Each named turn below is shown by a few rows before and after it. Which turns, in which order, take the first row of each later pair to the second? The first pair is answered.
muz:
[ 18  -4   1  11   2   9   4   8  -6 -15  13   3  -4   2   9   8 -34  11
  -1  10   5  -3  -8  13  -8  -5 -19   7  -9   1  -4  -9 -12  -8 -12  -9] |-> [ 11   1  -6  11   3 -13 -22  -5 -18 -10 -13  13  -4  -6  -2 -17 -16   9
  -8   2  -8  -1  -8  11 -11  -9 -19   0  10   3  -9 -12   3   5   7  -8]
[  5   2   4  -2 -17  16  11   8   6   1  15  -7   9  -6   7  21  -1  -7
   0   9   9   3  -1  -7  -8  19   3   3  -8  -2   7   7   0 -11   1 -11] |-> [  2  18 -10  -9 -10 -12  -7  -4  -5  -5 -10   3  -1  -2   8   7   1  -3
   2  12  -2  -8   6  -3 -17  20   1 -10  13  -5  15   2   7  -7  10  -9]
[  4 -13  14   7  -5  17   4   5  -5   6   5  -3   5  -7  -9 -11   4  -7
  -5 -12   3   8 -10   0  -1 -13   8   7  -9   8  -5   5  -6   8   8  -1] |-> [ 10   8   0  -3   1   7  12   2   0  -9   5   2 -13  10   8   5 -20   4
  11   6   1 -11   0   9 -11  -7   4  -1  -8  -2  10   1 -14  -5  -7  -1]
Dosat:
[ -6  -2   3  -2  17   6   1  -1  -4  13 -24  22  -8  24  21   1  -4   4
  -6  -5  -8   4   7  -5  -9 -22   6  16   2   1  -3 -14   7   0   2  -4] |-> [ -5  -2   4  -6  11  13  12   7   3  11  -9  15  -4  21  29  19  -9   4
   1   4  -1   0  11  -7  -8 -13   7  21  -7   2   2 -12   4 -10  -7  -7]
[  3 -21  24  18 -11  16  -1  14   6  -2   3  -4  10 -11  15  24  -5 -12
  -6 -19   8  -3 -20 -13  28  -5  11  18 -20   1 -26   9 -35   6  10  -8] |-> [  2  25  14  -4 -28 -11  -3  -3  -1  -2  -5   3 -12  -1  20  17  -9 -23
 -18 -17  -9 -20  -8   5  13  21  -3   2  13 -17   1  14 -26  17  14 -35]
[-21   3  -2 -14   4 -26 -11   5 -15   7  -2   4  26 -11 -14   4  21   8
  -9 -17   0  -5  18   1  -2   6  21  -5  -6   8   1  20   0   7   2  -7] |-> [-20  -1   0 -13   4 -20  -6  11 -12   6   4   0  30 -13 -10  13  20  10
  -7 -15   6  -6  18  -4   0   3  22  -2 -13  10   0  21  -2   0  -1  -4]
ruf:
[  3   0   7   2  -5   9   8   5   2 -12  17   9 -22   4  -8 -14   8   4
  18  -9  -5  -9  13  19   1  -6   4  -1   0   2  12   3 -14   0 -10 -24] |-> [  3  -8  10   7  -7  14   6   8   2  -8  18   7 -15  -1 -12 -14  16   2
  12 -15  -4  -2  10  17   4  -9   5   4  -4   5   6   4 -13   2  -7 -24]
[  3  -9  -2  12   7  12  -2  11   0   0  18   0  13  -5   5   9  -8   5
  -4   1  16   9   2  -5   5  -8   6   3  -6   0 -12  -8  -4  -5  -5   9] |-> [  4  -1  -7   7   9   6  -4   9   1  -2  16   2  11  -3  10  12 -12   9
   3   8  16   3   6  -4  -1  -4   7   0  -4  -2  -9  -8  -1 -11  -7  10]
[ -1  13  -1  -4  -1 -11  -5  -2  -9  10   0   9 -26  26   6 -20  -7  -5
  -8 -17 -14  -6 -10  14 -16   8  -2  -5  14 -10   3  -8   6  17  15  -6] |-> [ -4  -2   9   4  -5  -1  -7   2 -10  17   3   6 -18  17  -1 -24   4 -10
 -15 -27 -12   5 -17  11 -10   5   1   0  10  -4  -4  -4   6  23  20  -6]
fif:
[  1  12   5  13  10   2  -6  12  12 -14 -21  -3   1  -1  -8 -16  -2  -2
  15  14 -12  -5   5   6  -8 -10 -10  -4 -12  -8   4  -4   7  -7  -5   9] |-> [  3  14   7  16   8   4  -2  10  12 -10 -16  -3  -5   7 -12 -19  -5  -3
  11   9 -13  -2   5  11 -10 -11 -11  -3 -12  -9   6  -6   6  -2  -6   5]
[ -2 -19   6  14   2  -2  -8  -2  -1   6 -17   9   7   2 -17 -16  10   4
  -5 -15  -9  15 -19  -3  12 -21   2   6   0   3 -13   8  -7  17   9  -2] |-> [  1 -21   6  14   1   3  -1  -2   1  11  -7   8   7   6 -17 -14   6   4
  -7 -14  -4  21 -18  -2  11 -19   4  11  -6   5 -15   5  -6  17   8  -2]
[  2 -13  38  -5  21  -3  -8 -18  10   6 -10   2  10  -4 -26  -7  -7  17
  18  14   2   5 -16  -8  11 -22   5 -24  -8  30 -10   0 -25 -15  -4  24] |-> [  1 -10  39  -4  20  -5 -10 -19   8   3 -14   2   5  -2 -28 -14 -10  15
  15  12  -3   3 -18  -5  12 -25   2 -25  -4  27  -7  -2 -29 -11  -3  22]
Then:
Between the rows of a pair lie 2 to 4 turns.
[  3  31  17 -35   2  -5  11  -8  -1  -8  -3  -5 -28  16   9   7  -8  -6
  -3   9 -16 -13 -16  17  -2   3 -24 -13  -1  -2   5   5 -13  -9 -11  -9] |-> [  1   5  35 -25  -8  21  22   6   2   3  18 -16 -14   4   3  11   2 -14
  -9  -1  -6   4 -26  12   9   1 -18   2 -18   4  -7  11 -17  -6  -9  -9]
muz, muz
[  8  -6 -19  -8  12 -14 -11  -9  -5   2  -1   6 -26  10  -4  -8   5  20
  19   3  -4  -3  13  -4 -12 -19   8 -14  15  -5   9   4   7 -13 -12   1] |-> [  8 -33  -2   6   8   3 -15  -2  -4   5   2  -2 -14  -4 -17 -17  19  11
  12 -13  -3  13  -1 -12   1 -30  11  -4   6   5  -4   9   2  -3  -5   6]
Dosat, fif, fif, muz
[  9  17   3 -19  -2 -13  16  -9  -3 -16  -7  -1 -19  19   0 -15 -15   7
   6   4  -3 -10   9   8   0  -6  -4  -7   2  -2   5  -4  -1  10 -16  -9] |-> [  3  16  12 -18 -20 -10   8  -9 -10  -4  -3  -5  -9   4  -7 -21  10  -9
 -11  -8  -3   1   8   7   1   5  -6  -4   9  -2   4   4  10  21  -2 -21]
muz, Dosat, Dosat
[  2  -1 -10 -12  -5  27  17 -12  -6  -2  11   5 -20  19  -4 -17 -13 -15
 -14 -18   1  -5 -25  19  -8 -17   1 -15  -2  -6   0   8 -31  28 -14 -18] |-> [  4  -7  -7 -12  -6  36  23  -4   0  -5  23  -1 -13  15   3  -3 -17 -13
  -8 -14   9  -6 -24  16  -6 -14   2 -10 -10  -4  -1  10 -35  19 -20 -17]
Dosat, Dosat, Dosat, Dosat
[  1  -5   4   4   3  -8 -14  -5  -5 -10 -18   4  -5  -7 -12 -17  11  -3
  -2  -8 -12  -3 -13  -3   8 -10  -8  -4   8   2  -3  -2  -7  13   5   4] |-> [  2 -15  17   8  -5  15   3   8   4  -7   6  -9   2 -10  -9  -3   9  -7
  -4  -9   0   4 -17  -5  14  -7  -5   5  -7   3  -4   4 -12   7   0  -2]
muz, Dosat, muz, Dosat
[  0 -38  21  21   9  23  11  23  12 -11   8 -14   7   5 -10   8 -14   1
  15 -11   4   7 -23 -10  20 -26  -5  20 -22  11  -8   2 -30   6 -10  13] |-> [ -8 -30  10  21  10  -9 -26   2  -5  -6 -32   1   8  -5 -22 -25   9  -1
   3 -21 -16   9 -23 -10  13 -31  -8   6   6  13 -14  -3 -11  24  15  16]
muz, muz
[ 12 -11   3  13  22   5  18   7  15 -22   4   0  -3   0   5  11 -22   4
  31  15  11  -7  -6  -9   9  -7   0   3 -21   7  -4   1 -16 -18 -17  -1] |-> [  5 -30  13  24  15   9   0   6   7  -5  -3   1  13 -17 -12  -9   7 -10
  13  -5   9  11 -17 -16  15 -14   4  10 -19  17 -20   5  -6   0   3   0]
muz, muz
[ -6  12   8   5 -19   7  17 -11   9 -11   7   9 -16  30  -5   1 -10 -26
  -3  14 -14 -20  10   4  28 -20  -5  -3   0  -3   8  10 -27  -1   0 -18] |-> [-11  21  -2   2 -15 -14  -3 -24  -1  -2  -9  22 -16  29 -10 -15   1 -23
  -7  13 -22 -20  18   6  18 -19  -2  -9  15  -3   5   2 -11   2  11 -14]
fif, muz
[ 14  -1  13   8  -6   8  21   8  -9  -4  18 -20  12   3   4   8  -2  -8
   4  -7   9  -4  -6  -4   9  20  -3  10   0  -5  10   5  -5   4  -5 -20] |-> [ 12 -16  14  17   1  12  17   7 -12  -1  13 -16  18   2  -4   0   2  -6
   4 -12  11   4 -11  -9  14   6   3  13  -7   3   0   3  -5   8  -2 -10]
Dosat, Dosat
[  4  10  -4   8   6  11  28  -2  12  -6  10  -4  -9  15  -8  10 -15   8
  -3   8  -5  -2   5   6   6   1  -5  -8  -5   3  17 -10 -17  -3 -19  -4] |-> [  1  -5   1  22   8  10  13  -7   4   5  -3  -1  -6  12 -24 -17   1   2
 -17 -10 -13  11  -5   4   9 -14  -2  -7   1   9   5 -15 -10  15  -5   1]
Dosat, muz
[ -5  -2  -4 -15  -2  -5 -11  -1  -6  15 -13   7   6 -27   3   2  26  -9
  -7  -1  -3   6  -1  -7  -3   0  -4   4   4   4  -5   6  10   6   1 -12] |-> [ -5   2  -3 -20  -4  -4  -8   2  -4  13  -7   3   5 -26   6   7  25 -12
  -7   2  -2   2   3  -5  -5   6  -5   5   5   2  -4   7  10   3  -2 -16]
Dosat, Dosat
[ -1   4  -1 -13  29  -1  -6 -20  -2   1   9  -7 -25   8   9  -7 -15  13
  10   3  17 -31  20  16 -25  -8  -7  -5  17  -4   4 -15   8  -4 -16  -4] |-> [ -8 -12   7  -2  24   0 -22 -22 -10  19   2  -6 -12  -7  -8 -28  10   3
 -11 -14  15 -14  12  11 -21 -14   1   0  22   4 -12 -16  19  14   2  -2]
Dosat, Dosat, muz, fif
[ -6   3  20   4   2   6   0   6  -8 -13 -20  -5  12  -9   0  -7  22   2
  -4 -19 -30 -14 -18  -7   4 -13 -10 -24  26  -7 -10  -9   8  16  -1  -6] |-> [ -6  17  17  -6  -4   4   6   8  -6 -14 -13  -9   8  -9   9   3  19  -1
  -5 -12 -29 -22 -11  -2   1   1 -15 -27  29 -14  -2  -4   9  11  -5 -18]
Dosat, Dosat
[  1  13  -9 -11  -1   1  12   8   7  -1  21 -11  -2  -3   8  17  -8  -9
   2   6   7 -15   7   0  -5  14  -8  -1  -1  -6   8  -3   3 -10  -5  -7] |-> [ -6 -14  -6   7  10   3 -10   8   2   5   3  -5  19 -20  -6   1  12  -7
   1  -5  10  -1  -4 -14   3  -5   4   4  -7  11 -15  -8  10  -7  11  11]
muz, Dosat
[ -2  17   0  -6 -17 -13   4  -3 -15  21  16   3  -1  -7   1 -11  23 -12
 -27 -13 -14  11   4   1 -17  12  20   5  15 -16   0   4  29  18  16  -7] |-> [ -3  -7   5   7  -8   5   9   8  -9  24  24   1  17 -14   1  -3  23  -6
 -22 -12   2  22   1  -8  -9   0  32  17  -8  -3 -15   3  27   7  14   8]
fif, Dosat
[ -1  17 -15 -12  -8  -5 -16   2 -15  12  -7   4  23 -22  -8 -12  33 -16
 -19  -8   6   9  -5  -6  -3   8  15  11   4   7   0   7   8   2  28  -4] |-> [  4  41 -30 -25  -1 -20  -9  -2 -12  -7 -11  11   3  -4   7   1   6  -2
  -1  11   1 -14   8   2 -13  15  10   0   9  -3  18   2   2 -11  14  -5]
muz, muz
[ -9  11   1  -9   3 -27 -30 -18  -3 -10 -18  15  -2  -1 -15 -12   8   4
  10  -8  14   9   0   9 -12  -4  10 -28   4  -2  -2  -8  11  13  -3  12] |-> [ -3 -11   7  -2  14  -1 -11   1   9 -15   4   5   9  -3  -7  11  -4  11
  26  -2  33  13  -3  -1  -3 -10  17 -18 -21   6  -8  -6  -3  -3 -18  24]
Dosat, Dosat, Dosat, muz
[ 11   3 -12   5  16 -10   6  -2   1   3   3  11 -22  33 -16 -10 -10  10
  -4  -7   5  -9  -1   9  -9  -6  13 -10   8  -1   1   2 -12  24   4   7] |-> [  5  -3  -7   7   2  -6  -3  -3  -4  14   4   8  -9  15 -24 -19  11  -2
 -17 -17   5   0  -4   5  -7   0  12  -6  12   2  -6   9  -1  32  17  -1]
Dosat, Dosat, muz
[  5  -2  -3  13  -2   1   3 -18   1 -21 -17   0 -22  18 -13 -20 -13  -7
  -3  13  -5  -8 -12   8   2 -18   3  -8  26 -19   9   5 -17  12 -21  14] |-> [  4 -24   4  24   1  12   1 -12   2 -15 -14  -4  -9   7 -19 -23  -1  -7
  -5   4   2   3 -17   1   7 -29  11   0  14  -8  -5   6 -15  13 -16  21]
Dosat, ruf, Dosat, Dosat
[  3  16  -6 -11   2 -24 -18 -11  -9 -14 -24  10  -9   0   2  -9  -1   1
   6   6 -14 -10   5  -1  -3   2  -7 -14  15  -2   0  -2  -3   6  13  -3] |-> [  6 -22  10   7  11  17   8   7   1  -5  10   1   3   7  -5   1 -10   5
   9  -4   8  13  -5  -6   8 -18   8   7 -24   8 -15  -7 -19   2  -1  10]
fif, Dosat
[ 16  10 -25  17   1   1 -18 -11  -6   3 -18  14  17   2  37  16  -6   6
  14   7   2  17  11  -2 -17 -14   0  16 -13  15  -6   5  -3 -39   0  18] |-> [ 14  11 -22  13  -9   4 -19  -6  -5   7 -12   9  24  -7  40  21  -1  -1
   9  10   4  19  13  -4 -15  -4  -2  20 -12  14  -6   9   0 -41   1  13]
muz, Dosat, Dosat, Dosat
[ -8 -27  -7  17  14  13 -10   8   3  18  10  -1  13   4 -10  -3   1   8
   3  -5  14  18  -3   1   3 -17   1  18 -18   3 -14  -9   5   9  -6  14] |-> [-10 -15 -13  13  10   2 -14  -2  -4  29   5   7   4  12 -17 -17   2   6
  -8 -10   8  19   0  10  -6 -14   1  12  -7  -1 -11 -11  15  18  -1   9]
Dosat, Dosat, fif
[ 20  -2  10   9  15  10  12  -2  -4  -2  10   3 -12   9   2   1 -16   8
  15   8  14   9   4  14  -8  -6  14 -17  11  -7  -8   2  -9  -5 -16   3] |-> [ 14  -4  11  10  14  -5 -13  -9 -12  -1 -13   8  -7  -4  -6 -16   6   3
   8   0   2   9  -2  10  -6  -9  13 -22  27  -4 -15   2  -2   5   0   5]
fif, fif, muz, fif
[  5   1   9   7  -6  17  18   7   1   9  37   3  -2  14  -2  -1  -4 -10
 -12   1  10  10  10  17  -7   9  10   9 -27  -1  -5   1  -5  -3   5 -19] |-> [ -4  10   1   0  -8  -3 -12   5  -4   7  15   6  21 -16   5   6  24 -11
 -11  12   8   5  17   2 -10  25  12   3 -14   3  -9  10  14 -15  18 -14]
fif, muz, muz, Dosat
[ -7 -16   6  -6 -12  11  27  12   5   0  19 -12   5  13  -8   8   3  -5
 -17  -9   1  13  -6   6  -3   3  10  12   5  -5  -1  14 -13   6  -2 -16] |-> [ -8 -25   6  -2  -7  11  21  10   4   0  14  -9   5  13 -14   0   4  -6
 -18 -13  -1  18 -12   5  -3  -6  13  12   2   0  -7  10 -13  10   0 -10]
Dosat, Dosat
[ -7  12   7  -9 -26  13   3   5   2   9  13 -18  22 -32  13  20  17 -20
  -3   4   4   1  -4  -5   9  21  -2   9  -1  -9   4  18   1 -10   6 -25] |-> [ -5  14  11  -8 -31  15   8   0   0  13  17 -18  12 -23   7   7  14 -25
 -12  -4   0   4  -7   3   9  19  -7   9   3 -13   9  18  -3   2   7 -32]
ruf, muz, fif, muz
[ -2 -13   8  16  -1   0 -23   2  -2   8 -12  -4  11 -11  -9 -17  21  -8
 -13 -10  -3  13 -13  -9  12 -15   0   0   1   8  -9  -3  -1  14  15   6] |-> [  2  17 -11   0  11 -24 -21 -11  -3  -4 -24   9 -14  14   1 -15  -3   5
  -1   5 -12  -9  -1   5   0 -11  -7 -15  13  -3  11 -11  -3   9   7   4]
fif, muz, muz
